In the rows, zero is written as 128.
One turn sends every row of this set to another row. A few are shown first. Where does it send the rows asked after them?
z_4: [136 123 128  80  92 113 145 114 128 132 130 126 156 103 112 132 104]
z_33: [172 119 143  73 127 135 125 132 128 143 124 127 116 117 125 139 147]
z_602: [156 124 147  87 116 133 117 149 123 126  98 125 148 116 118 152 145]
z_865: [154 128 129 102 120 111 156 157 126 138 129 134 157 106  94 113 122]
z_647: [114 139 149 129 115 107 149 130 115 128 111 114 152  94 171 122 128]
z_17: [141 122 125  85  92 105 144 121 136 136 136 126 158 108 114 116 106]
z_346: [111 108 144  95  94 119 134 117 124 138 115 101 151  91 140 123 123]
z_807: [131  99  99 149 119 144 150 127 110  98 116 154 118 129 133 135 125]
z_386: [145 140 144 109 116 122 122 100  90 106 123 130 149 122 135 154 122]
z_702: [141 131  91 119 123 111 137 140 130 125 117 115 110  98 165 108  94]
z_511: [159  87 112 105  99 143 165 103 129 137 124 140 110 133 131 130 114]
z_229: [175  95 118 120 119 146 168 142 123 136 127 155 116 136 129 113 122]
z_804: [129 110  96 114 124 119 133 146 119 135 112 101 101  93 143 110  98]
z_612: [141 129 127 108 125 103 160 162 132 142 132 131 156 112 103 105 124]
z_555: [138 141 134 112 168 133 149 135 139 117 142 137 121 129 152 136 141]
z_919: [138 146 135 140 138 104 157 140 114 128 126 117 153 118 120  96 143]
z_503: [100 118 145  98 102 126 136 113 123 131 109 100 149  96 145 134 123]
z_930: [123 142 135 143 136  96 162 137 111 132 129 114 150 114 129 100 137]
z_876: [152 111  94 121  93 131 135 131 140 116  92 144 117 148 135 133 146]
z_223: [156 122  97 114 119 111 133 159 123 136 107 115 105  91 149 107 103]
z_440: [134 101  89 139 116 138 152 132 141 108 105 146 115 138 124 135 140]
z_381: [148 134 122 110 129 119 128 106 140 114 121 112 145 137  96 127 156]
z_121: [138 147 128 119 148 126 146 138 145  98 123 146 155 124 135 149 132]
z_61: [154 130 150  86 124 129 130 101 100 128 135 130 114 117 152 153 125]
z_31: [143 122  89 123 123 109 130 134 125 132 115  96 103 102 141  92 113]
z_976: [158 105 123 144 129 142 163 134 108 135 121 131 113 151 145  97 140]
z_395: [131  88 125 110 102 150 158 115 130 140 102 123 106 134 162 136 127]
z_813: [143 115 129 133 115 141 159 119 119 130 105 130 111 149 182 118 134]
z_896: [141  97 114 136 103 149 131 136  87 108 106 149 119 130 143 133 126]
z_402: [151 104 108 123  86 137 121 129 101 117  95 139 117 145 139 127 140]
z_209: [113 149 147 132 126 114 149 134 120 120 110 114 154 105 168 120 135]
z_204: [166 134 125  98 147 123 137 112 143 128 144 124 119 136 118 118 155]
z_985: [109 116 145 125 151 143 132 131 104 110 119 112 141 117 115 146 137]
z_944: [118 120 147 109 158 142 138 115 103 127 136 114 109 120 147 144 137]
z_552: [151 125  91 117 113 105 133 126 109 130 121 111 104  99 144 107  92]

z_346 moves to z_17
z_386 moves to z_602
z_4 moves to z_865
And these:
z_552 moves to z_223
z_229 moves to z_976
z_33 moves to z_204
z_440 moves to z_807

One turn sends every row of this set to another row. A few are shown first. Where does it send the rows asked after them?
z_336: [119  97 136 116 113  79 152 102 144 156  87 117 129 121 111 154 119]
z_763: [ 96 128 111 130 118 121 133 133  98 137 156 111 107 106 120 161 143]
z_837: [126 132  95 120 163 129 131 126 116 101 110 124 148 107 140 133 132]
z_294: [115 141  94 106 164 101 143 140 108 118 114 133 141 119 143 131 103]
z_154: [117 135 109 136 117 132 138 133  99 135 133 103 110  89 110 156 146]
z_926: [131 115 108 126 112  86 117 159 137 148 115 126 119 127 144 176  97]
z_631: [131 120 136 118 121 106 131 129 170 140 118 151 104 127 142 149  95]
z_78: [126 129 114 143 143 120 113 121  92 131 123 115 122  92 111 137 154]
z_975: [115 126 117 120 161 109 107 110  87 135 121 124 113  95 120 134 141]
z_172: [138 122 135 112 116 113 130 128 166 128 111 137 101 143 145 150  98]
z_208: [130 120 122 114 114  90 111 144 126 147 118 127 113 146 145 182 100]
z_458: [119 120 145 101 121 101 125 119 152 144 106 161 104 101 114 158 124]
z_649: [104 136 117 104 115 118 148 129  92 141 153 122 108 114 138 167 106]
z_114: [114 105 127 113 142  89 122  97  92 125 131 142 111 120 127 128 143]
z_956: [115 116 148 104 129  88 140 110 156 156 102 149 105 111 118 152 112]
z_787: [132 102 110 124 133  71 126 132 133 145  82 122 151 132 131 160 109]
z_684: [136 133 111 146 132 149 148 113 120 119 115 100 138 106 117 127 133]
z_888: [117 117 103 123 157 104 121 112  88 122 129 126 128 124 115 133 157]
z_343: [111 127  83 134 125 116 155 137 104 131 135  92 104 139 114 130 126]
z_415: [138 125 134 117 115 116 132 138 168 138 118 140 112 116 145 155  91]
z_110: [127 126  96 148 115 132 148 129 110 129 115  86 108 107 109 130 133]
z_768: [131 105 113 116 129  76 129 131 128 146  88 130 148 140 137 175 104]
z_483: [128 151  96 115 169 137 137 132 112 120 125 122 126 116 133 125 114]
z_521: [104 110  92 122 117  90 170 124 110 127 117 103 105 139 120 119 115]
z_64: [110 106 133 115 107  94 160 109 150 152  88 125 130 126 101 156 119]
z_652: [130 121 130 115 127 140 156  89 120 115 130 124 130 134 143 127 102]
z_959: [123 115 155 105 125  97 131 107 155 151 110 148 112  98 121 155 119]
z_502: [116 105 130 107 123  78 155 108 140 157  80 124 130 127 115 163 109]
z_379: [103 114 134 106 118  77 160 115 145 154  90 116 123 138 110 159 118]
z_93: [112 115  92 124 110 125 162 121 105 128 114  81  99 120 119 139 125]
z_755: [129 121 112 118 134 145 164  90 115 116 120 104 128 132 120 127 133]
z_347: [143 124 122 118 115 121 124 138 163 133 104 144 107 127 137 149  87]
z_937: [112 139 116 105 130 134 141 117  90 138 147 115  97 105 119 158 136]
z_113: [105 115 109 134 119 143 114 128  91 151 132 108  95 118 133 157 130]
z_994: [ 86 116  95 133 122 137 168 129 117 145 109  93 123 122 117 142 134]
z_394: [133 110 116 125 111  91 120 148 142 142 118 137 117 143 148 176  97]
z_907: [123 131 114 140 138 147 154 105 132 123 122  99 130 126 127 114 110]
z_512: [111 128 103 133 165 143 121 127 105 137 106 120 152 119 139 140 123]
z_487: [ 92 114 109 117 153 123 123 125 108 133 110 136 108  95 120 137 161]
z_377: [126 120 120 112 141  80 130 129 132 145  84 122 154 147 135 165 102]
z_166: [115 121 150  98 135  87 129 116 156 139 106 154 104 119 122 149 127]
z_252: [123 111 105 131 136 160 139 113 133 119 101 114 106 123 137 115 124]
z_726: [129 115 109 129 105  91 110 152 125 154 110 126 116 140 130 175  96]
z_157: [135 141  99 135 154 133 128 132 111 115 107 114 133  89 122 129 137]
z_879: [125 111 116 125 136  81 122 128 129 149  81 132 160 136 119 162 110]

z_93 moves to z_907
z_294 moves to z_114
And these:
z_166 moves to z_208
z_959 moves to z_926
z_64 moves to z_347
z_487 moves to z_113
z_343 moves to z_755
z_394 moves to z_502
z_684 moves to z_157

One turn sends every row of this set to another row. A few are shown first. Where does it send the rows asked after them?
z_758: [158 143 118 151 114 152 118 121 116 145 134 152 132 104 114 159 136]
z_811: [133 144 125 137 125  96 137 127 108 101 122 170 142 130 132 132 145]
z_830: [143 138 153 127 145 139 124  78 106 113 125 136 138 124 148 146 166]
z_670: [125 123 136 139  99 119 156 125 151 126 106 120 146 118 104 112 143]
z_579: [113 134 123 103 137 114 147 131 135 140 141 110 114 130 156 124 145]
z_387: [137 124 113 139 119 153 159 109 143 137  99 121 112 142 112 138  99]
z_827: [133  99 143 136 108 104 114  85 119 104 128 138 138 127 118 128 154]
z_143: [138 113 145 146 137 142 157 111 150 129 135 111 114 112 159 124 112]
z_842: [139 134 122  97 110 114 107  95 126 136 112 107 119 113 114 146 141]
z_190: [143 146 149 130 136 167 131 124 156 123 130 147 128 135 151 110 101]
z_290: [129 167 103 114 116 152 147 130 146 132 139 141 136 133 102 127 121]
z_471: [119 127 150  91 129 138 118 124 118 124  89 141 120 152 115 119 128]
z_764: [120 123 124 150 121 153 112 116 100 128 118 162 137 146 102 159 133]
z_153: [134 138 145 115 140 135 174 128 125 126  95 144 109 139 149 149 133]
z_805: [135 104 134 136  93 124 139  91 144 144 139 116  97 127 113 132 134]
z_679: [112 108 113 157 104 111 112 139 147 111 131 136 124 137 125 135 128]
z_488: [145 135 128 157 142 120 127 101 146 128 159 106 155 135 113 123 140]
z_27: [145 154 163 134 123 149 117 111 134 104 154 142 110 139  92 117 127]
z_954: [136 159 162 134 135 148 144 123 125 122 124 168 140 114 152 146 137]
z_527: [127 108 116 143 155 149 129 101 139 114 135 106 159 117 135 152 138]
z_945: [142 128 155 117 148 158 121 106 118 102 145 120  85 134 124 114 129]
z_267: [149 116 126 111 137 158 121 106 159 159 120 142 119 158 133 122 126]
z_819: [112 130 149 149 139 131 128 140 135 140 153 129 121 114 158 131 153]
z_825: [107 141 150 122 133  99 123 106 131 120 156 133 145 110 111 150 142]
z_675: [157 128 130 149 140 164 109 116 128 110 129 120 165 145 139 130 131]
z_671: [147 164 133 113 102 141 144 122 106 103 147 129  98 135 123 117 134]
z_311: [147 127 131 154 116 127 113 110 119 132 153 171 109 148 126 125 159]
z_730: [160  93 135 154 121 143 122  97 144 152 119 140 151 130 127 126 136]
z_903: [126 118 117 127 128 114 120 136 130 150 111 124 109  96 150 131 124]
z_641: [126 154 117 148 148 133 163 127 135  93 125 143 125 143 127 127 104]
z_449: [107 124 117 112 125 158 115 104 154 113 130 120  99 132 101 142 118]
z_351: [157 137 130 124 129 158 131 141 124 149 140 165 112 148 114 157 142]
z_867: [134 117 130 119 141 137 112  83 128 146 149 133  97 142 145 137 159]
z_539: [144 143 144 129 143 138 133  99 110  83 117 148 117 167 132 123 146]
z_359: [111 149 119 131 129 138 114 119 105 109 123 143 162 115 123 128 106]
z_759: [122 111 155  98 143 142 151 118 153  98 105 128 130 134 106 135 133]
z_932: [161 130  97 135 120 108 123 115 118 102 132 121 131 157 110 140 123]
z_96: [119 127 135 137 117 129 156 108 101 107 112 117 105 102 110 115 114]
z_560: [143 121 156 102 144 138 138 115 122 146  89 124 138 126 126 128 160]
z_418: [128 125 126 128 137 117 162 113 108 114 133 144 109 139  85 160 124]

z_675 moves to z_560
z_805 moves to z_641
And these:
z_670 moves to z_418
z_671 moves to z_488
z_579 moves to z_27
z_359 moves to z_842
z_190 moves to z_830
z_153 moves to z_311

One turn sends every row of this set to another row. A few are shown first. Where does it send the rows asked after them?
z_962: [129 142 137 129 143 135 165 135 113  95  87 112 127 127 123]
z_529: [ 90 146 127 153 129 140 126 132 150 115 150 100 111 136 124]
z_955: [167 137 134 144 127 129 134 133  97 112  82 134 115 132 127]
z_518: [114 152 131 127 143 162 147 140 158 111 135 106 132 138 124]
z_97: [152 153 111 119 147 127 141 134 119 107  87  95 115 126 122]
z_677: [130 116 125 133 149 153 144 138 141 132 143 162 101 119 131]
z_302: [153 150 144 143 122 111 133 141 110 109 108 104  92 164 134]
z_242: [131 113 130 129 147 155 143 135 132 131 144 163 105 132 131]
z_595: [120  97 129 145 131 122 134 123 116 137 139 151 131 113 134]
z_368: [149 115 121 148 117 153 116 147 102 126 134 125 148 137 101]
z_621: [145 119 132 161 116 143 118 126 148 105 152  91  93 128 148]
z_616: [142 160 125 155 129 108 141 150 138 108 103  97  79 121 129]
z_936: [130 150 131 162 129 154 139 133 177 119 122 115 121 137 133]
z_860: [118 152  96 139 139 133 125 138  94 111 132 152 128 109 134]
z_604: [163 146 121 127 138 127 133 126 114 112  84 102 117 148 128]
z_796: [132 145 106 151 128 132 116 129  89 115 127 161 129 132 141]
z_553: [136 144 132 156 135 129 161 134 134 101  77 116 116 114 126]
z_305: [196 140 133 151 131 122 125 137 142 108 120 110 108 133 130]
z_681: [118  99 126 149 131 121 135 125 121 137 139 150 129 106 134]
z_786: [139 116 138 135 122 149 122 124 125  99 161  87 105 145 142]
z_90: [153 133 119 157 125 118 134 140 119 122 182 122  93 111 126]
z_541: [116 154 121 161 131 101 125 141 113 101 171 119 111 120 134]
z_42: [156 146 118 148 135 127 142 142 118 112  81 127 107  95 121]
z_332: [133 143 145 142 128 160 136 127 149 116 129 117 135 170 134]
z_594: [103 140 134 168 118 136 118 125 151 120 144 108 110 152 131]
z_849: [174 148 119 127 149 127 139 150 144 101 131  98 110 103 117]
z_123: [115 100 126 142 134 123 136 126 116 135 141 148 131 107 132]
z_375: [158 128 128 155 122 120 130 135 109 124 182 126  96 128 128]
z_127: [182 140 137 112 145 131 134 143 116  99 135 102 121 142 120]
z_963: [145 138 145 150 129 131 154 126 117 101  77 121 124 144 130]
z_52: [135 124 106 145 128 151 124 157 116 124 136 116 143 102  94]
z_212: [162 150 112 141 139 122 134 130 132 113  79 100 108 127 128]
z_693: [149 131 125 142 130 122 136 139 106 119 188 120 100 119 125]
z_916: [147 145 126 117 143 135 147 142  91 104  92 122 120 113 117]
z_633: [120 150 127 158 128 103 122 136 103 100 172 122 116 138 136]
z_56: [152 120 110 173 112 145 114 149 127 132 125 126 135 113 104]
z_462: [128 125 126 137 131 147 129 132 142  98 162  81  98 113 136]
z_792: [135 113 129 141 144 153 140 135 141 134 140 165 101 129 135]
z_248: [ 95 140 138 146 125 142 123 126 135 115 151 103 118 160 127]
z_231: [129 159 132 115 141 118 148 153 107 100 118  91  96 135 121]
z_87: [129 150  96 165 129 127 118 134 108 117 123 159 120 109 140]
z_357: [126 152 124 173 124 100 118 137 114 103 167 125 110 132 139]

z_248 moves to z_594
z_97 moves to z_604
And these:
z_916 moves to z_955
z_52 moves to z_368
z_375 moves to z_90
z_963 moves to z_553
z_357 moves to z_541
z_462 moves to z_786
z_231 moves to z_302
z_860 moves to z_796
z_518 moves to z_332
z_681 moves to z_123
z_127 moves to z_305
z_677 moves to z_242

